Here are some rows, each followed by its group. Rows of different groups can look alike.
[  3  -7  -4 -10 -20  23  17 -18 -14  37 -26 -35 -16 -11  81   6  -5 -16
 -11 -13   6  27  10  -8 -48  24  23 -39 -39 -24 -32   2] A
[-11  37  30  -9  40 -23  10   5  14   6  10  17  26  14 -70 -50   9 -38
  34  55 -40  -9  26  23  30 -19 -31  14  10  20  23 -18] B
[  5  28 -18 -37 -21  23  -4 -20  20 -14  20   9 -28 -35  24  18  21  60
 -41 -13  21  13 -30 -25   3  51  46 -16  56  -2 -52   1] C
[-25  13  57 -13  42 -15  23 -18  11 -15  19   1  36  33 -40 -24 -38 -29
  34  23 -22 -65   8  31  36 -35   5  40 -16  14  15 -23] B
[-72  51  58 -33  -5 -30  22 -35 -17   5  59  -5  62  34 -40 -12  35  17
  -2  37 -57 -23  39  23  53   8 -43  66 -34  11 -13  14] D
[-47  31  10 -36  -2  33 -22 -20  22   1   7 -13  -8  50 -44 -29  42  -8
  19  37 -43 -12   9  -2   7 -16  -2  71  28  34  23  -2] E
[-62  16  26 -39   1 -37  49 -33  10   7  34 -18  60  29 -17  -2   0 -32
  25  -3 -39 -45  23  27  36  38 -35  46 -33  44  20  32] D
[-34  -6  11  38  63 -15  12 -26   3   0 -13   2  56 -13  -8  -2 -60 -26
  27  -7   5 -20  17  45  20 -47  -5 -21  21  39  21   9] B
[-76  -6  14 -62  -8  17   5 -34 -18 -44  35 -32 -24  41 -20 -35  49 -41
  48  20 -24  -9  42  24  64 -40   0  31 -39  -3  16  22] E
[ 76 -26 -41  44 -16   4 -23  40  57  44 -39   8 -49 -17  48  -7  13  31
 -54  -6 -15  72 -50 -36  -8  -5   9 -78  57   7 -31 -32] F
[-33   1  44  -3  -2  16 -54   3   1 -41  52 -37 -25  11 -43  19  -7 -23
  25  19 -24 -52  65  -1  29  -7 -20  47  14  -5  36  -1] E
[-18 -44  -8   4 -46  30 -13 -30 -19 -18  26  10 -49 -28  41  15  28   6
 -14  28   6  32  19 -23 -31  35  21 -16 -53 -34 -18  32] A
[ -8  40  17  52  34 -35  39   5  54  30 -41  -9  80  60  27  -7  -6  -2
   1 -51 -40  11  32  26  29 -34 -50  56 -37  48  49  -1] D
[-59  43  42  28  11 -40  34 -27  -8 -15 -14   2  28  22 -18  13  -4   1
   1   1  -7 -23  22  36  25 -20 -23  52 -33  43  28   6] D
[ 13 -33 -61  -9 -23 -12   3  36  10   3 -19   5 -25 -58  13  48 -34  39
 -22 -32   9  42   1 -31   8   3  68 -29  42  11  -9  33] C
[-37  21  54 -18  54 -34  11 -26   9  -7  43  53  11 -20 -57 -28 -37 -16
  40  45  -5 -40 -13  40  16 -10 -16  41  -4  39  14 -15] B
[ -6  28  30  16  80 -46  41  15  61   9 -32   6  57  42  11 -60 -36 -29
   5 -21 -26 -29 -10  58  17 -28 -35  -5  12  71  22 -17] B
[ 16  -5 -50 -36 -37   1  24  -9 -18  22   1  11  -7 -37  45  -1  17  29
  15 -24  22  24 -16  -8 -13  43   3  -2 -50 -44 -32  -6] A
[ 14 -55 -18 -14 -28   3  52 -10 -74   1 -25 -17 -18 -28  51  19 -33 -29
 -25 -19  29 -10 -36  -9 -21 -15  34 -15 -57   0 -20  29] A
[ 30  23  -9  20  15   4  -1  34  11  24 -22  -1 -14   2  81  16   1   4
 -32  -9  14  28 -10 -14 -34  28   4   5 -50 -39 -29 -47] A
[-41  31  19   6   6 -10   6  32 -45 -35 -19 -63 -13  41 -16 -35 -63 -20
  71  14   3 -62  30  47  13 -73 -26  11 -31 -24   9 -11] G
[-34 -19  65  20  65 -65  23  -6  19  23   8   1  50  -6 -11 -33  14 -36
  53  -7 -17 -12  17  42  29 -13  -5  14   8  46  19  11] B
[-15 -67  30 -56 -42  23  -1 -18 -61 -25  26  -7 -27 -21  36   9 -18 -10
 -16  33  20  11  -1 -20 -13   0  20  -2 -32 -21 -36  37] A
[ 39 -57 -47  33 -28  36  27 -17 -47  29 -28  23  -9 -18  42  24 -29  20
 -21 -29 -27  25 -35 -18 -12 -18  13 -19  -2  16  10  21] H
[ 22 -16  -5  -4 -28  20  32   6 -20  33   0  17 -13 -11   4   3  11  44
   0  11  -7  20 -57 -21 -48 -38  -5 -47 -19 -16 -17   9] A
[ 12 -41 -17  31 -46  30   1 -22 -43 -10  36  11   7 -37  69  13  22  -5
 -29 -13  28  23 -30 -29 -26 -10  21 -18 -36  -2 -18   1] A
[ 19 -13 -33   2 -23  24  17  -5 -35  58 -13   6 -19 -33  35  13   3  24
 -25 -23   2  34 -41 -38 -35  41 -15 -42 -19 -37 -12  -9] A
[-32   9   5 -31 -10  -6 -15  29 -11   8   4 -50  -7  43  -8 -27 -21 -43
  56  -6 -20 -39  57  58  27 -48 -24   8  -2   0  16  37] G
[  1  -3  35  -7  50   7  24 -33  27  -6  16  -8  24  13 -64 -53  21 -35
  45  33 -35 -14  -8  31  42 -36 -40  -5  15  11  40  -3] B
[-33  26  -9 -15  24  29 -14   7 -18 -42  -2 -51 -24  26   5 -38  -8  -1
  61  46  21 -23  52  34   0 -13 -30  36 -12 -37  20  19] G
[-15  46  33   9  -9 -24  41 -37 -11   8  53  20  43  12 -30 -39  38 -12
  -8   6 -57 -24   8  34  22  54 -60  37 -31  21  15  29] D
[-53   3  37 -34 -16 -18  -7  12  -3 -29  11 -71 -27  37 -12 -24 -76 -29
  23   2   6 -33  53  49 -18 -36 -46  19 -26  -8  26  34] G
[ 22 -33 -25  25 -16  24   2  -3 -46 -10 -40 -11 -20 -15  29  50 -58  38
 -37  18  18  -6 -25 -38 -18  24  26 -10 -19 -43 -24 -30] H
[ 31 -40 -26  -4   3 -11 -20  25   3 -10   4  46 -27 -11  16   2   7  -3
 -41 -11  31  44 -43 -30 -38   3  27 -24  48  24 -61 -20] F
[ 19 -26 -16 -24  -3 -15   6  20 -12  -2 -22  -6 -13 -32  70  27 -43  10
 -25 -15  53  29   8 -17 -52  30   8  -9 -65  -9 -25  -4] A
[-32   7  -9  13 -11  26  22  -4  32  28 -35 -12  61  12 -37  36 -62 -14
  -4 -39 -46 -23   7   9  40 -25 -12  23 -45  29  74  23] D
[-15 -15  53  33 -26   4 -22 -23  47 -14  35 -12 -35  31 -45 -16  39 -11
  22  33 -27  30  47  -7  30   1 -20   2  36 -26  62   0] E
[ 27 -38  -6 -18 -45  34 -35   0 -33  -1   6  45 -22  -4  -6  37  11  52
  -8  42 -16  22 -21 -33 -39  20   4 -21   5 -31 -16  13] H
[ -8  27   9 -24 -15  37 -15 -28  19 -14  24 -30 -19  26 -32 -23  29 -21
  10   1 -33  -9  27   9  11 -33 -12  36  19  18  48   9] E
[ 54 -32 -60 -21  23  15 -29 -14  -9  21  -2  42 -30 -25  20   2  33  21
 -43   3  -5  62 -50 -34  -3  25  44 -12  39  15 -70 -38] F
[-30   0  14 -20   3  18 -18  25 -11 -11  14 -71  -9  58 -31 -10 -27  -4
  36  37 -30 -24  24  32   3  -2 -30 -13 -10 -36  12   1] G
[ 12 -50   1  24  -2   8   9 -50 -17   2 -21  17 -35 -47  32  70  -6  18
 -51 -34  24  27  -7 -19   3   1  46  -4  71 -40 -27  21] C
[-42   2   9 -41  -8 -15  -3 -20  -3 -57   3 -47 -17  17 -28   8 -46 -46
  18 -23   1 -37  41  17  -1 -40   0  55   6  30  30  22] E
[ 16 -11 -28  13   4 -13 -19  15   8   1 -28  32 -26 -65  26  23  16  57
 -31  -2  28  33   4 -40   1  27  43 -36  58 -53 -42   3] C
[-45   7  40  27  25 -24  -5  -5  -9  12 -19 -81 -37  46 -24  11 -51 -46
  52   3  16 -32  22  31  -6 -27 -37   3 -14 -66  32  -2] G
[ -46   22    3  -36   -2    8   30   21  -18  -31   61  -20  -21   32
  -34 -104   37  -38   37   49    0  -46   11   42   27   -2  -26   -4
   -1  -28   -8   36] G
[ 11 -54 -34 -17 -44  50 -13 -82 -60  -1  -8  21   1 -13  17  12  14  38
 -16  34  -1  29  -1 -37 -27  25  12 -72  11  -4 -20 -14] H
[-27  22  -3 -20   5  23 -15  43 -42 -56  27 -71  -2  46 -13 -71   3 -14
  45  34 -13 -65  17  25  29 -11 -41   2 -14 -29   8  -5] G
[ 20 -30 -48  10 -32   1 -32  14  24  14 -19  15   0 -43  42  17 -17  50
 -47 -19  17  26  -8 -26  -3  10  37 -23  60 -14 -21  38] C
[-21  -1  19  17  75 -22  11 -30  25   8 -17   1  37  -8 -15 -41  -3 -38
  35   7 -17 -23   8  33  35 -13 -32   6   2  42  28 -16] B
[ 27  -3 -47   7 -24   5 -16  28  47  24 -12  22 -27 -48  40  11  13  61
 -37   6  13  43 -38 -44 -25  14  43 -36  37 -15 -52 -12] C
[ 48 -11 -12  -8 -34   8  17   8 -53  18 -19  26   4 -11  16  30 -14  32
  -1 -11  23  15 -48 -20 -32   0  12 -32   7  -2 -24 -21] H
[  9 -48  -6  15 -11   0   4 -53 -27  -6  19 -10 -38  -9  54  29   3  15
 -39 -17  25  30 -27 -36 -28  23   6 -12 -25 -38 -40  -4] A
[-25  42  22 -33 -11 -18 -34  33  25 -11   9 -47 -33  46 -49 -24 -39 -12
  51  10  -1 -44  30  48 -43 -40 -19  27 -16 -27  41  20] G
[-18  44  18 -60   8  18   4  -9   1 -77  44  15 -20  26 -44 -56  35  -8
  17  40 -55 -16  41 -14  25  -1 -33  35  10 -15   9   4] E
[-47  29  64  13  -2  -6  50 -11  10  16  40  -8  49  48 -34   9  -8 -16
  41  -2  -1 -20  23  40  25  -1 -36  64 -40  15  34  20] D
[ 26  -3 -58   6 -48  33  32 -15 -57 -11  -3  11 -16 -19  53 -10 -61  17
 -23  27  41  20 -13 -23 -19  36  -2  -7 -20  -2 -35   6] H
[ 16   3 -33  24 -43  12 -50   9  38  -2 -33   6 -40 -39  29  20  14  52
 -40  -2   0  45 -71 -41  -4  28  41 -10  55 -42 -11   8] C
[ 40 -30 -40  18   2  13  -7   9  18  39  -4  52 -41 -56  44  43 -14  11
 -46 -40  15  46 -28 -35 -47 -13  34 -47  21  41 -21 -44] F
[ 77 -15 -39   6  -3   9 -66  57  -5   9  12   7 -10 -42  31  28  -9  11
 -42  -3  19  29 -49 -30  -2 -20  39 -31 -19  17 -41 -49] F
[ 51   1  -1  32 -36  -2 -36 -10  48  18 -14   7 -19 -40 -12  22  47  11
 -28  -5 -13  36 -15 -32  -7  12  51 -32  49 -48 -18  32] C
[ -3  -1 -20  29 -37  31   5 -56 -72 -17   4  -5  -6  11  44  62 -45  36
 -41 -25  43 -17 -12 -27 -44  44  12  -9 -21 -18 -39  -5] H
[-23   8  11  -4  14 -18   1  -5 -37 -32   4 -48 -15  45 -10 -66 -24 -63
  28 -30 -13 -25  36  49  16 -19  -5  38 -65 -30  18  33] G
[ 50 -10 -24  32 -23   4 -51  31  12  21  -6  46 -30 -35  32  47 -20  19
 -57  -7  -1  41  -9 -24 -39  35  49 -32  35  10 -48 -41] F
[-27  46  27   9  35 -36  25 -15  15  -8 -17   6  65  33 -59  13  28  19
   8 -40  17 -34  34  16  -5   3 -66  48 -51  40  29   9] D
[  5 -25 -56  -9 -12   2 -13  -5  47   7 -58  14 -18 -44  30  36  -5  25
 -25 -15   1  46  -3 -40  16 -20  74 -26  34 -31 -21  24] C
[ 24  54   4  47   6  10  -8  41  89  38 -71 -41  -2   3  -1  -6  17 -12
  12 -35  -4  32   5  13   9 -18 -22  23  14  48  97   5] E
[  9 -41 -21   6 -55  46  20 -13 -35  18   0  29 -25 -55  22   6  29  26
  13 -35  15  46 -31 -26   5 -13  19 -51 -22  -2 -19  25] A
[-47  41  31 -54 -16   3  -2  18  36 -19  49 -24  -1  52 -27 -33  37   3
  36  30 -37 -23  42  23  39 -50 -26  67  16 -38  22   0] E
[ 37  32 -35  37   8  20 -39  -7  55  36 -30   7   2 -19  22  61  21  24
 -27 -35  33  44 -54 -48  -2  15  68  -7  33 -46 -28 -16] C
[-29 -18   2 -29 -40  11  -1 -14  25   9  17 -36  -9   8 -24 -15 -15 -11
  38 -22  -8  -2  53  25  32 -31 -32  18  13 -10  41  54] E
[-28  -6  18  11  32 -40  18  18  42   6  24  31  16  14 -26 -22 -33 -26
  44   0 -30 -30   6  37  36 -33 -16  11 -11  55  16   8] B
[ 24  -3 -29   8 -25 -16 -51  17  42  11 -13  29 -37 -50   1  58 -47  46
 -50 -24  29  14   3 -35 -41  -4  45 -18  56 -39 -10  12] C
[ 17  -9 -32   6  -1 -15 -25  23  14 -27 -15   1 -22 -35  12  42 -21  30
 -54 -15   7  22 -11 -25 -16  25  40 -11  32 -46 -48  -5] C
[-47  42 -13  23   8   5  -5  18  14 -23  -9 -68  -6  25 -12  -4 -39  -2
  32  -7   9 -20  31  28   9   3 -23   7 -31 -30  23 -16] G
[-15  39  69  22  27 -38  22   8  12  19  12   2  36  21 -34 -36   8 -30
  24  32  12 -48   4  40  -2   9 -52  -7  18  28  27 -11] B
[-15  29  42  24  73 -44   5  10  31 -17   1   7  46  13   4 -59  38 -35
  45   7 -33 -25  14  53  29   7 -28   5   3  23   9 -20] B
[-11  -1  66  13  53 -44  -2  -9   8  33  -5 -10  24  -9 -33 -20 -14 -57
  34 -12  -5 -16 -16  36   7   2   4  37 -14  28  26  12] B
[-62  12  52 -25  76 -22  52 -14 -14 -55  25   1  52  22 -20 -68   0 -22
  52  29 -18 -40  17  54  54 -53  -6   9 -15  35 -12   5] B
[-12   7   5  -4  -2 -20  -3  17  13 -26  26 -64  -5  54  -3   3 -12  -1
  21 -40  -4  18  46  14  31  -2 -22  36  -1 -10  54   5] E
[-18  27 -11 -23  32  24 -23  31  24   1  26 -49  -2  42 -23 -21  51 -37
  17  13 -35  11  17   1   1  -9  13  52  -3  20  32  -2] E
[  8  31  25  63  62 -24   0  11  41  29 -42 -17  67  36  -7 -19 -26 -23
  14 -35  18  10  -3  31  11 -36 -17  12 -35  37  44  -8] B
[ -7   0  -8 -48 -11  -1 -41  21 -31 -15  25  36 -31 -39  21  20 -32  -2
 -35 -22  42  32  -3 -18 -18 -30  54 -20  68   1 -52 -12] F
[ 64 -27 -10   5  -8  -6 -83  40  28 -15 -34  21 -38 -43  26  12  25  25
 -38  18  55  40 -46 -42 -56   1  -3 -33  37 -25 -30 -54] F
[  5 -68   6  22 -43 -14  10 -29 -48 -41 -25  29 -12  26  47  37 -30  23
 -37 -11  50  21   5 -36 -20 -22  44  -8  15  -2 -37  27] H
[ 38   4 -29 -30 -24  25 -42  16 -18  23   7  69 -49 -26  -5   5  22   2
 -24  31  10  35 -34 -52 -12  17  48 -30  43  22 -52 -27] F
[ 27 -28 -57 -12   6  21 -12  47   3  17  -6  56 -28 -37  28  21 -22  19
 -15   5  23  38 -27 -41   4 -34  45 -50  22  30 -49 -44] F
[-16  -3  31  -5  48 -44   0   6  -4  -4  15 -23  44  31 -25 -16 -20 -14
  48   0  -4 -25  -1  51  54  -7 -35  -2   6  54   8 -16] B
[ 19   3 -25  19 -21   5 -34 -27  40   5 -29  27 -15 -37  42  34  50  16
 -29 -54  33  80 -21 -24  -9   1  75  34  52 -29 -28   3] C
[-37   8  -5 -15 -28   0 -27 -13 -30 -17  30 -43 -35  23 -73 -49 -16 -49
  66  34 -31 -66   2  26  -9  19 -30 -29 -19 -42  51  58] G
Group A spreads out most along one direction. Which 3 other groups' directions of most spread are closest to that one, closest first?
B E F
Which 5 groups are nearest to each row below, nearest first, going by the distance to the group's nearest row?
[  5  -4  21  24  40  -8 -17  69  25 -43 -38 -60  22  43 -34  34   3 -13
   0 -42   3   8  42  20  23 -36   3  42 -29  29  40  -9]: E B G D A
[ 31 -41 -32 -25 -43  31 -76  27   8   5  45  48 -58 -39 -13  39  -7  13
 -35  15  30  10 -42 -17 -49  14  57 -31  16 -11 -44 -20]: F H C A E
[ 21 -13  -3  16 -35   6  25 -21 -33   8  -8  25 -21  -4   8  11   7  47
 -10  -9  -3   3 -48 -30 -10  62  -5 -33 -17   4 -31  -8]: H A C F D
[ 11 -45 -24  31 -23  26 -24  20  15  21 -33  26 -11 -42  25  58 -41  54
 -50 -11  39  39  14 -28  -2  11  81 -84  20 -11  -6  26]: C F H A B
[-11  24 -16 -24   7  35 -17  19  14 -34  66 -27   6  40 -20   3  51 -22
  10   0 -48 -12  20   0  23   5  -9  30  17 -23  28 -16]: E G B D H
[ 19  24  11  21  67 -21  38 -24  27  19 -15   2  59  -4 -15 -15 -47 -52
  54 -23 -39 -17  -6  47  29 -31 -38  -3   6  49  52  18]: B D G E H
[-14  10  61  37  43 -36 -11 -35  15  28   2 -24  28  11 -32 -41   0 -21
  22   4  10   3   2  24  14   4 -40   0  10  27  31 -17]: B D E G A
Group H spreads out most along one direction. Which 3 other groups' directions of most spread are closest to that one, closest first?
G B D
Which 4 groups are nearest to each row below, nearest first, going by the average distance to the group's rows?
[ 24 -26   0  23 -64  -2  20 -68 -67 -31  12  43 -25  -3  12  16 -18   1
 -14  25   8  -8 -40 -29  11  11 -33 -40 -17 -58 -12   8]: H A C F
[  0  30  21 -11  -8  32 -54  -8  13 -52  11 -28 -27  -4 -52 -39  43 -13
  32  39  21   5  57 -21  10   6  -2  26   4 -27  50  55]: E G B D
[-35  29  32  -3  58 -37  20 -36  20 -20  40  -7  12  29  12 -32 -36 -26
   8   1  31 -52  -9  43  41   2  -9  42  -2  -6  -1 -24]: B D G E
[-45  19  43   4  11  -2  28 -91 -16 -13  23   0  10  20 -31  38  -6 -24
  13  -1 -18 -35  35   7  63  24 -43  38 -34  -4  43  48]: D E B G
Group C spreads out most along one direction. Which 3 other groups' directions of most spread are closest to that one, closest first?
F A E
Which 5 groups are nearest to each row below, nearest first, going by the average distance to the group's rows?
[ 12  16   4  32   9  15 -40  35  75   4 -29 -51 -14  36 -41  17   3  19
  24 -15  16 -23  -7 -13  14  -6 -27  40 -15 -28  55 -14]: E G B D C
[  9   3  12 -25 -25  46   6  -2 -30   8   7   1 -35 -35  36  -1   9  -1
   1   1  15  25 -23 -25 -21   7  27 -15 -23 -28  -8   2]: A H C F E
[ 74  -3 -35  16   5 -10 -17  53  41  55 -47  22 -16 -17  18  34  -5  -6
 -13 -64  40  50 -49 -42 -47 -19  21 -28  28  36 -46 -44]: F C A H B
[ -1  24  10  -6  10  27 -27  17  60   7   2 -37 -19  57 -48  23   5 -20
 -11  10 -40  -5  22  -7  33  -7   1  10   8  -5  46 -24]: E G B D C
[ 76 -22 -33  11  14 -21 -56  53  32  64 -43  21 -20 -47  12  80  -4  29
 -22   2  29  48 -34 -50 -43 -36  36 -45  38  21 -17 -42]: F C H A B
[  0  17  24  38  27 -45  -5   7  43  29   0   7  51  -5 -26 -16 -12 -13
  11   6 -19 -43  23  54   5  -5 -22   2  13  36  34 -16]: B D E G A
[ 11  -3 -60  14 -53  39  33 -43 -63 -22  19  62 -20   4  -4  17 -13   7
 -33  22 -20  -4 -17 -19 -23  25   2 -13 -13   7 -39  -9]: H A F C E
[-49  10  17 -28  -9  35  -8   1 -39 -39  22 -76 -12  57  -2 -39 -17 -53
  25  33 -28 -56  64  41   6 -30 -14  14 -14 -19  22  22]: G E B D A
[ 18   7   0   1 -12   2  36  -9 -50 -15 -14   0 -22 -13  70  21 -15  36
 -39 -15   1  19 -20 -18 -19  18  -8 -49 -19 -49 -18  -4]: A H C F G
[ 63 -15   9  23   7  -8 -19  29  -1  32 -12  44 -37 -44  18  29  -6  39
 -30   0  -2  25 -25 -34 -17  11  42 -33  47  20 -36 -17]: F C H A B
Which 5 groups are nearest to each row below, nearest first, going by the distance to the centre of the group?
[ 14 -47 -10  53 -55  18  30 -31 -53   3 -40   2  -9 -28  38  34 -28  -2
 -30  11  48  -8 -15 -35 -42  24   2 -29   5 -35 -14  24]: H A C F G
[-23  42  16 -40 -16   0   6 -10 -19 -49  31  -5  -8   3 -36 -40  51 -49
  21  -4   3 -26  31  18  -1 -22 -30  46   2 -24   9  -1]: E G D B A
[ 22 -18 -23  13 -16  24  10   2 -83   2  21  27  22   8  50  11   4  33
 -28   0  49 -19   7 -35  26   7  19  12 -56  14 -45  23]: H A F C D
Group E spreads out most along one direction. Which 3 other groups' directions of most spread are closest to that one, closest first?
B D F
Which 3 other groups have their centres nearest to the centre of group D, nearest first?
B E G
Which 4 groups are nearest to each row below, nearest first, going by the distance to the centre of the group?
[-31  18  45   7  31 -36   7 -35   1  24  62  13  16  37 -56 -25 -36 -38
   7  13   0 -54  -4  29  21  33  -8   2  -5  -1  11  15]: B D G E
[-16  14  20 -17   7  25   4  49  13 -32   3 -60   4  37 -28  12 -14  10
  -1 -16  -7   2  38  30   1 -27 -14  17 -13  38  30 -21]: E G D B
Which 3 other groups have their centres nearest to the centre of group C, nearest first?
F H A
Group G spreads out most along one direction. Which 3 other groups' directions of most spread are closest to that one, closest first?
D B E
